One turning vector, and how many steps it has turned:
The counts run from 0 to 983.
[  0  -6  13  15  -3 -12  -9   4 -11  31  12  -4  -2  12   1  -7  14  17
   3  31   1  17 -20  -8  -5  17  -3  17   6   6 -19  14   8  -2 -17 -28
 -12  13   1   0 -12 -14]	641
[ 16   7  -7  18 -16  -7   1   1 -11  11  21 -30  22   7  -9  -1 -15  14
  11  14  18 -18 -13   3   0  -3 -21  18 -14   3   4  20   5   4  -1   8
  12  17  17   3  -6  -1]	730
[-12   5  15  21  19   3  -9   5  17  -5  17  11   8 -14  24  11   5 -13
  16   7  -6 -23 -12   1  -9 -37  -2   4  -2   3  12 -12 -22 -11  15  12
  -1  10   3  -8  -6 -15]	462
[ -2 -15   3 -16  14  -5  15 -10 -11 -18 -16  -4  -2  -9  -6 -16  -2  -5
  13  -9 -25   7   5   4  -6   7   1 -21  27   2   1 -25  12  -1 -10   2
 -15  -7 -20 -18   9 -29]	276
[  6   2   3  10 -13   7   3 -36  24  -6  -2 -17  -2  -3  -5  -5  -7   2
   3  17  -1   6 -28  -1  15   3  13  16   0  -5  -4  15   5 -15 -22  20
  26  -1   6  19 -11   6]	631
[ -4 -17  18  -1   8   0   0 -19  23   9  10  31 -10 -28 -14   5  -9 -18
  10  -8 -15  14  -7   7  -1  17  -7  -2  10   9  -4  -9  -2  22   8 -16
   7  10  20 -12  -8  -8]	451
[-17  15 -22 -11 -24  -8  -1   8 -12 -14  -9   4   2  23  -3  -5   9 -14
   9 -12  -2  13  23  -1   8  -5  12   8 -18 -14   1  -8  -1 -18 -15   3
   1 -10 -23  19 -19 -10]	1
[  4 -23  -3  11 -16   5   0   8   7  -6  15  26   4   6 -15  -3   3 -21
 -18   1  10 -10   0  -6  13  18 -18  16  -2 -14  17  -8   7  14  38 -20
   0 -11   7 -18   6   1]	117
[ 13 -15  -1  11   5   7   7 -20  11 -10   2  11  -7  -9 -15  -4 -28  -8
  24  -9  -4  12  -1  24  12  -7  -9  19  -8  14  19  12   6  22   4   5
  25  -8  11 -11   0   2]	349
[ -2  21 -17  -5 -20  14  -4  24  -6  11  -9  14   4  10 -27   6   5  14
  -8  -2  10  25  16   7  -6 -10 -26  12  -8   5   6  15   7  -8   3 -28
   2   2   4   1  -7   7]	816
[  4 -36  15  11  -7   7 -16   7 -25   4  -5 -29   1 -16  -8   2  -2   5
  -9  14   4 -17  17 -16 -10   1  -9   4   5 -14  -4   5   8   3   1  10
 -14 -19 -16 -23  25   1]	508
[ -1  12   5   0  -6   6  -5  12  -3   2   5 -19   9  12 -12  -9  18 -15
  -5   2   5  16  -1  22 -11   0   6  -1  21   0 -18   2 -17 -36 -37  -3
   7  -2  10   2 -15 -18]	143
[ -1 -17  14  -1 -11 -19   2 -10  -3   6   4  -9   2 -37 -15   2 -11  -6
  34 -20   7   3   6  13  -6   3 -12  22  -8  22   1  11   9   7  -9  -1
   3   1   4 -13  14  -8]	833
[-25  12   4 -10 -14   4 -11  11  -5 -18  24 -10   0  27  -5 -26  -3   0
 -15  13   4  17  14 -12   3  11 -15 -11   5   6  -9   1 -12  -4  10 -19
 -13  20  16  17 -12   3]	392
[-10  12 -14   5   6  -2 -19  18  -5  14 -22  -4  11  -1   0  29 -15   9
  12   8  -6  -6  16   2 -17 -25  15  -8 -20   5 -24  13 -10   4  -5  17
   6   6  -9  10   0   2]	569
[  6  -8 -19   4   3  -1   0  18   0  -1  -8   9  -6  46  -8 -10  -5  -7
  14   2   8   8  36  20  15   0   5   2 -12   2  -2   8   9   4 -21  -2
   2  -9  -2  -8 -16  -1]	580
[ -3   6  18  18  13  11 -12  -8 -14 -15   1 -31  13 -11  12   4   1 -21
 -11 -13   1  -9 -20  14   1 -13   7   7  13   4  -3  -5 -25 -21  -7  27
  21  -7   5  15  -5   1]	140
[ -4   3   4   2  21  -1  -2  19 -35   5   0  -1   7   4  24   3   6  22
  -2   3 -16  -1 -10  -8 -23 -26  -4   2   0  12  10  11 -21  21  18  -6
  -6  -4 -23   3   5  -7]	656
[ -3 -18  16   7   3   1   7 -31  25  10  -3  21   5 -19 -10   9 -15  -2
  13   7  -2  -5  -9  16 -12  -9 -27   7   7  20   7  -3   9  15   0   9
  -3  26  12  -5  12 -15]	449
[-16  -1  -5   0 -27   6  -5   2  -4 -14  13  -1 -21  11 -11 -17   1   1
   6   1 -12  32  27 -21  20  12   0  13 -12   2  -4  -4  13   3   9 -24
  -5 -15   1   3 -16  13]	492
[ -7  24 -26  -3 -14  -4   5  19   9  -7   0   0   5  35 -10  -9  12 -12
  14   4  -6  12  12   5   8 -10  11   1 -11  -4 -15  -3  -2 -26 -14  -4
  -1   1  -8   5 -26 -13]	479
[  0   1   5   8   1  -2  -6  -8  35   6   2  11  -1   6  13   6  -5  15
  -3  38  15 -23 -15 -15  10  -7 -12   1  -4 -16   8  16  17 -17  -1   8
 -11  23   0   7  -3  -3]	307
[ -8  17  -1   4  16   8  -7   0   8  -8 -11   3 -14  -8   0   9  -1 -12
   5  -8 -20  16  13   5   9 -11   7 -23   9  -4  -9 -35   2 -27 -14  -1
   7  -1   6   0 -34 -12]	471
[  5  -3  -2 -18   7  -6  14 -13  -4   1   2   5 -12 -11  15  -8  11  18
  24  -5 -25  10  -9  -6 -15  -6  12  10  -6  -3  20   5   4   5 -20   8
  -3 -10 -36   1 -25 -21]	652
[ -7   9   4  -9 -12  18  -9  14   2  -5   4 -16  11   8 -31  -9   8  -8
 -17  10   9   3  -4  20 -16  -1 -13  -4  25  -5 -16  17 -18 -33 -16   5
   3   8  12  -1   4 -10]	621
[  2  -5  11  31   7  -3  -4  17  20  10   9   3   8 -10  -2  16   6   1
  15  12  -3 -11  -7  -4   6 -16  -1   3  -1  11  -2  -9   4   7  25 -19
   1  -1  12 -39  21  -3]	360
[  1  -8  10  -2   2  -7   1 -10 -19 -22  15 -15  -2 -28   4 -10 -24  14
   9  -3   3 -15   3 -16  11  -3 -29   2  -1  -5  31   2  21   5  20  -5
 -12   0  -7 -10   0 -10]	503
[-10 -10  -8 -18 -27 -26   3 -10  -7 -16  16  -6   0  -5 -12 -16  -7   0
  29  -3   3   1   9 -15  11  23   2  16 -23  -5  -3  14  20   1  -2  -7
  -8  -3 -19   2   2  -8]	498
[  8   6  12 -11   1 -21  12  -4  -3  -9 -10  -8  19  -8   2  -1  20 -11
   9 -13   7  -5 -24  11   1  12  17  -8  25 -12   9  -2  -1 -26 -21  -4
   6  -9  -8  -6  16 -27]	41
[ 13  -4 -10 -19  10  -4  12  28 -25   9 -15   2  11  20  -6  -2  25   6
 -15 -14  17  -3  -4  20 -14   8   4  -2  11  -7   4  30  -4  -1 -17  -4
  -2  -5 -18   1   8   1]	426
[ 11 -11  11   4  -8 -17  -3  15 -10  21  17 -22  -7 -12  -4  -5  19  11
  22  -2  -4  10  -2  -6  -4  21  22  17  -6   3 -18  14   2   5 -20 -17
   2 -15  -3 -20  -1   0]	741
[  7   4 -17   6   3   6  -5   5 -23  14 -29  18  12  -4  -3  26  -3  13
 -11  11  -4 -12 -13  -5 -13 -16  -9  11  -7 -20  10  12   2  -3   3   6
   7  -6 -31  19  -9 -17]	327
[  2  -2  17 -22  17 -11 -13  13 -16  -2  17   3 -21 -26   1  -4  -5  17
   5  -4   6   9   3 -10   8  18  -4  -6   0 -12   8  29   9 -11 -10 -29
  -3   3  -4  -4 -14  -9]	411
[-19  22 -12   5 -10 -10  -1  -4  -2 -12 -12 -12   6  18   9   6   2 -16
  20 -13  -7   8  10  -1  11 -16  29   2 -18   4 -13 -16  -4 -20 -20  16
   9  -3 -15  20 -17   0]	477
[ -5 -16  -1 -14  24   6  -5  28 -20  -9  18  -4  -4   1   8  -6   0  18
   2   6 -17  -6   2  -9 -22 -14   1  -6  -1   3   2  23 -20  22  23  -8
 -14 -10 -23 -14   3 -10]	178
[ -1  -6   5  10 -10  -4 -11  18   1  11   7 -14  23 -28 -21  21  12 -20
 -11   2   7 -30 -16  -4 -18   7   1   3   8 -17 -23  -9 -13 -15  15   2
   5   5   2 -12  16  -6]	131
[ -6 -16  13  -1  11  -7   0  -6  37 -15   8  25 -19  -8   7   3   5 -20
   9 -18   6   3  12  -6  28  14  19  -2  -9   0   5   0   8  12  12  -7
   6   2   8 -10   3  25]	686
[  6 -14 -15   1  -3   7   3  16  -9   1 -25  20  -6  47 -17  -7   4 -13
  -9  -2  11  11  37  14  10   2  -4   1  -4  -1   3   4  14   1 -14  -8
  -2 -14  -5  -4  -2   2]	103
[  8 -19   7  14 -12  -1 -13  13  -9  -9  18  -2   7  -1 -10  -9 -12   7
   7  23  16 -16  -1  -4   9  -7 -23  18   0  -6  18  25   4   0  19 -16
  -3 -12   2 -23  23 -15]	24
[  2 -10  -9   0   4  -9   6  -7 -22 -14 -31   9   0  26  -1   2 -14 -19
   3 -22  11   6  20  14  27   5  11  -2 -10  -3   7   0  18  11 -14   8
  13 -12 -12  17  -1   3]	101
[ -7  -6   9  -4  15   2 -26  28 -27   9  13  -4  -9  -8   7  11 -12  17
 -17  12  -4 -11  11 -24  -9  11  -6 -20  -2 -20 -11   6  -5   4  10 -14
 -16   7  -7   0 -13  -5]	890
